The rows below come in pairs that one turn or mirror swaps. Which row does each named row swap with?
The rows were stretched afterwards, more along some directions than others.
k932: -43	107	99	-33	200	121	-57	-60	-47	57	107	-196	22	64	56	-116	-97	118
k904: 36	59	-219	23	180	99	102	-190	155	-6	407	26	-38	136	93	-145	97	-145
k132: -144	32	-67	199	217	-17	19	-57	87	-29	481	221	-14	44	43	189	82	-266
k94: 38	-44	-194	15	-34	191	262	127	269	-248	-159	187	9	3	-164	322	31	-351
k111: -35	64	-247	227	227	14	138	-84	154	-29	443	198	0	63	28	181	38	-368
k63: -14	-237	-114	36	232	-4	94	-193	68	-113	-13	250	113	118	89	-166	-71	108
k663: -150	-227	274	115	-142	25	2	10	5	74	-71	128	-36	37	-59	-65	40	-117
k137: -167	206	-145	-69	-255	-180	9	87	9	243	-136	-10	-7	-73	-191	72	48	-122
k25: 18	122	-230	-117	-331	-113	286	-70	25	201	-221	65	-117	-4	-196	126	60	-125
k717: 177	-246	-140	-32	16	-20	284	-240	-9	-53	-345	23	-15	60	15	-59	-105	48
k253: -63	-116	-104	177	215	-193	2	-307	128	-36	10	117	117	130	147	-187	-129	-61
k375: -136	-230	104	-93	17	-174	108	-238	84	-104	19	158	131	212	-54	-105	26	-42
k82: -33	127	58	2	178	137	-45	-37	-27	21	74	-153	15	50	19	-93	-132	64
k791: -177	-193	281	87	-149	7	-21	2	10	81	-63	109	17	47	-73	-65	66	-121
k425: 52	55	-9	114	60	35	-99	13	93	-52	-321	-108	127	-151	-77	204	-351	-297
k980: 16	-109	-56	-115	-46	179	271	79	212	-308	-266	130	-22	-2	-142	294	-38	-176
k806: 127	-282	-156	38	155	64	220	-161	66	-139	-226	130	50	111	89	-115	-101	3
k638: 79	-53	-52	80	52	193	48	-92	355	101	65	164	10	117	31	-12	95	-149
k405: 70	110	-86	186	171	-24	-139	-33	21	141	241	-87	-32	-114	148	172	-75	26
k869: -59	18	210	-223	-158	-29	-37	-167	0	-20	-99	41	-65	-103	-52	-53	-67	376
k477: -132	214	-236	-36	-281	-152	167	56	15	258	-81	60	-46	-9	-173	98	77	-167
k447: 36	210	-396	338	224	-28	-38	-235	124	169	184	163	126	133	44	-95	-26	-299
k541: 2	58	-232	15	191	124	126	-195	121	-59	377	42	-47	161	80	-158	102	-169
k156: -64	-34	111	-314	-182	-1	96	-133	87	-165	-271	104	-36	-69	-110	71	-98	268
k24: 106	-16	-332	180	89	210	243	60	220	-171	62	242	-12	81	-97	239	101	-527
k586: 0	46	205	-169	-188	-37	-35	-168	-10	-13	-170	59	-20	-71	-71	20	-121	321
k38: 75	-149	108	324	74	18	86	216	39	125	-5	42	-49	-68	100	-7	-47	48
k621: -207	222	-122	19	-219	-281	-87	83	39	234	-78	20	94	-85	-142	68	2	-65
k808: -159	210	-128	-105	-261	-155	75	63	12	282	-94	10	-66	-80	-158	109	53	-94
k623: -23	86	-228	265	220	-158	-95	-298	72	119	103	89	125	86	138	-223	-123	-100
k245: -129	-248	84	-58	-3	-102	130	-276	57	-169	27	220	97	213	-67	-112	50	-104
k835: 80	116	-428	212	114	190	167	-8	239	-14	221	268	-20	110	-94	195	148	-586
k979: -166	269	-164	-9	-305	-203	37	82	47	253	-95	41	-2	-26	-185	122	31	-172
k346: -100	-203	323	107	-110	81	10	43	3	38	3	66	-70	14	-68	-10	57	-106
k843: -124	224	-100	-121	-349	-194	98	5	-28	225	-109	13	-56	-8	-204	120	35	-113
k839: 31	53	40	42	134	108	-65	16	56	3	-151	-172	59	-85	-30	-75	-262	-62
k489: 74	116	136	-33	-85	-69	-144	-169	-68	38	126	-23	-69	-77	32	56	-52	249
k311: -169	-118	-28	-179	207	-118	162	-61	65	237	9	28	154	118	-28	-19	-14	118
k27: 65	25	201	-110	-156	10	-82	-138	-48	-50	-18	49	-61	-51	-22	21	-74	329
k327: 25	6	-13	71	41	53	-121	1	69	-4	-202	-149	91	-139	2	45	-355	-233
k309: 179	-207	-196	-4	-118	-1	358	-182	23	9	-440	32	-52	19	-55	-11	-82	-57
k889: 112	-240	-181	62	168	50	187	-194	59	-170	-181	162	81	82	52	-113	-112	-17
k998: -106	54	-32	232	-19	-276	-120	49	114	137	-198	41	225	-20	-69	158	-89	-54
k754: -65	67	111	0	111	52	-76	-38	-53	17	-33	-197	52	50	35	-159	-184	71
k925: 108	-50	-296	132	92	245	278	62	263	-168	-60	226	16	30	-140	277	67	-502
k982: 17	-214	251	211	-100	42	60	143	13	37	-20	92	-66	17	-2	-29	-26	-97
k922: -19	0	222	-172	-95	-51	-67	-207	-48	9	-51	25	-71	-103	-8	-17	-105	388
k795: -147	67	-102	221	211	-8	1	-5	96	-12	492	283	24	32	23	177	72	-288
k694: 70	-172	238	271	71	16	99	189	64	86	-37	20	-37	14	17	4	10	58
k406: -213	-82	-34	144	274	9	-51	-35	78	-26	420	331	33	66	92	65	83	-108
k834: -47	62	-214	257	184	-190	-72	-309	82	77	68	80	135	108	126	-205	-137	-84
k287: -15	-38	225	-234	-123	17	-23	-240	-2	-132	-171	78	-56	-69	-54	26	-97	315

Swapped with k904: k375
Swapped with k309: k980
Swapped with k922: k979
Swapped with k311: k638
Swapped with k586: k808

